In the data rows, the value 500 means zero.
Some points, each followed by its number:
[199. 681. 413. 500. 175. 318. 369. 368. 337. 607. 530. 559. 646. 604. 521.
 470.] 0
[517. 207. 662. 519. 475. 461. 428. 647. 611. 454. 408. 565. 466. 391. 481.
 258.] 1
[683. 531. 517. 739. 652. 493. 647. 658. 584. 449. 403. 567. 357. 520. 585.
 588.] 2
[469. 298. 634. 337. 312. 515. 424. 512. 430. 560. 503. 364. 573. 686. 564.
 445.] 3
[601. 395. 334. 616. 599. 663. 327. 264. 607. 417. 635. 626. 629. 349. 465.
 422.] 4
[447. 571. 540. 654. 420. 613. 380. 377. 477. 329. 557. 558. 535. 395. 653.
 392.] 5
[514. 652. 316. 592. 390. 668. 229. 338. 402. 522. 639. 705. 506. 404. 537.
 408.] 6
[542. 320. 486. 496. 397. 826. 271. 486. 584. 320. 490. 620. 634. 360. 399.
 500.] 7
[610. 415. 315. 566. 581. 635. 284. 253. 619. 448. 647. 626. 606. 373. 448.
 423.] 8
[504. 417. 474. 584. 443. 690. 372. 479. 376. 423. 614. 513. 626. 437. 534.
 433.] 9
[376. 475. 676. 290. 515. 239. 559. 631. 336. 506. 452. 537. 509. 252. 484.
 743.] 10
[688. 589. 398. 485. 442. 839. 570. 550. 421. 607. 562. 658. 387. 388. 518.
 717.] 11
[419. 609. 548. 710. 498. 564. 500. 494. 421. 358. 454. 607. 650. 415. 544.
 479.] 12
[453. 662. 384. 705. 520. 526. 638. 225. 353. 674. 604. 420. 626. 748. 793.
 545.] 13
[545. 555. 545. 502. 728. 395. 777. 616. 705. 474. 280. 366. 384. 753. 498.
 611.] 14
[482. 487. 602. 379. 537. 377. 561. 397. 532. 536. 469. 312. 556. 730. 536.
 591.] 15
[684. 363. 477. 540. 451. 395. 284. 609. 641. 589. 408. 580. 454. 518. 308.
 511.] 16
[554. 617. 563. 572. 542. 103. 331. 662. 504. 536. 397. 548. 498. 501. 332.
 650.] 17
[402. 404. 665. 469. 608. 562. 473. 550. 510. 297. 475. 615. 566. 293. 500.
 495.] 18
[343. 465. 427. 393. 220. 446. 397. 350. 493. 600. 492. 432. 564. 584. 515.
 612.] 19
[381. 489. 387. 410. 241. 436. 393. 408. 512. 638. 514. 381. 573. 604. 467.
 645.] 20
[418. 544. 437. 500. 551. 532. 438. 444. 459. 279. 421. 700. 568. 298. 368.
 526.] 21
[587. 468. 411. 257. 382. 716. 397. 358. 445. 519. 542. 496. 488. 472. 515.
 504.] 22
[518. 597. 403. 568. 420. 477. 538. 462. 405. 782. 584. 381. 535. 643. 624.
 504.] 23
[348. 475. 425. 367. 257. 445. 431. 398. 464. 603. 548. 390. 570. 600. 551.
 586.] 24
[472. 567. 509. 308. 605. 429. 510. 703. 367. 271. 371. 433. 366. 393. 319.
 589.] 25
[566. 490. 532. 682. 598. 372. 478. 712. 577. 482. 430. 476. 447. 460. 582.
 352.] 26
[570. 513. 546. 505. 697. 417. 789. 627. 635. 500. 258. 385. 386. 771. 510.
 635.] 27
[590. 370. 472. 425. 512. 524. 352. 467. 387. 670. 729. 551. 486. 143. 576.
 547.] 28
[545. 513. 445. 645. 503. 583. 527. 514. 680. 450. 430. 446. 478. 419. 430.
 761.] 29
[334. 667. 439. 441. 336. 612. 576. 388. 189. 551. 618. 426. 568. 719. 663.
 339.] 30
[542. 433. 403. 635. 468. 623. 476. 528. 401. 348. 539. 607. 498. 416. 519.
 195.] 31
[532. 449. 311. 317. 584. 368. 678. 602. 546. 589. 600. 209. 259. 642. 377.
 473.] 32
[386. 511. 574. 647. 496. 526. 474. 576. 470. 403. 489. 431. 629. 495. 592.
 429.] 33
[517. 451. 560. 434. 591. 392. 651. 386. 563. 686. 621. 375. 433. 540. 554.
 495.] 34
[604. 504. 527. 704. 578. 379. 442. 739. 607. 460. 501. 435. 434. 434. 564.
 343.] 35
[418. 312. 890. 430. 394. 501. 370. 758. 588. 413. 179. 721. 625. 319. 324.
 683.] 36
[582. 701. 564. 556. 686. 593. 420. 621. 442. 274. 445. 763. 422. 309. 485.
 586.] 37
[397. 543. 588. 613. 477. 497. 474. 554. 409. 388. 480. 405. 621. 423. 561.
 520.] 38
[390. 384. 642. 683. 642. 377. 586. 415. 601. 468. 377. 426. 700. 607. 460.
 355.] 39
Which two points above are nearest to each new point? Their numbers follow each, nearest first.
[509. 463. 580. 380. 544. 385. 563. 370. 506. 565. 490. 355. 529. 736. 536.
 581.] ~ 15 34
[533. 163. 701. 474. 465. 467. 400. 687. 608. 480. 434. 589. 446. 343. 452.
 286.] ~ 1 18
[423. 556. 535. 232. 534. 356. 489. 623. 337. 380. 483. 579. 445. 523. 334.
 422.] ~ 25 21
[624. 604. 257. 329. 565. 472. 837. 427. 494. 582. 528. 369. 228. 702. 492.
 583.] ~ 32 34
[385. 210. 820. 462. 598. 301. 524. 575. 503. 391. 336. 470. 742. 540. 484.
 446.] ~ 39 1
[528. 420. 490. 598. 466. 686. 381. 406. 412. 434. 581. 504. 669. 422. 533.
 423.] ~ 9 5
[482. 337. 679. 525. 686. 396. 619. 475. 601. 386. 325. 573. 586. 588. 509.
 388.] ~ 39 18
[512. 498. 297. 728. 529. 571. 578. 451. 659. 500. 558. 431. 555. 386. 398.
 541.] ~ 29 4
[481. 695. 313. 472. 349. 619. 230. 329. 384. 505. 650. 634. 508. 328. 570.
 433.] ~ 6 5
[444. 630. 328. 221. 620. 716. 486. 374. 411. 377. 672. 436. 406. 444. 605.
 638.] ~ 22 11
[508. 437. 537. 475. 588. 425. 638. 370. 541. 739. 609. 402. 480. 617. 499.
 460.] ~ 34 15
[678. 551. 584. 693. 649. 488. 663. 627. 588. 430. 375. 540. 391. 482. 591.
 604.] ~ 2 26
[550. 313. 492. 343. 581. 535. 585. 415. 741. 635. 642. 358. 404. 362. 518.
 355.] ~ 34 32
[603. 469. 452. 620. 391. 633. 402. 576. 556. 743. 619. 580. 495. 266. 465.
 512.] ~ 28 9
[588. 308. 485. 386. 573. 549. 546. 375. 726. 677. 674. 347. 411. 444. 532.
 351.] ~ 34 22
[484. 522. 313. 606. 561. 548. 618. 452. 597. 602. 542. 392. 562. 480. 315.
 607.] ~ 29 34
[529. 563. 447. 524. 434. 549. 550. 603. 445. 430. 521. 492. 405. 569. 482.
 265.] ~ 31 33
[693. 392. 506. 515. 393. 395. 312. 617. 622. 583. 424. 596. 451. 532. 334.
 459.] ~ 16 1
[535. 674. 534. 516. 650. 602. 406. 594. 478. 271. 458. 779. 430. 256. 480.
 562.] ~ 37 21
[256. 686. 454. 396. 164. 272. 369. 364. 318. 534. 554. 459. 608. 467. 520.
 472.] ~ 0 24
[408. 430. 658. 427. 551. 560. 453. 544. 458. 303. 459. 585. 560. 329. 479.
 498.] ~ 18 21
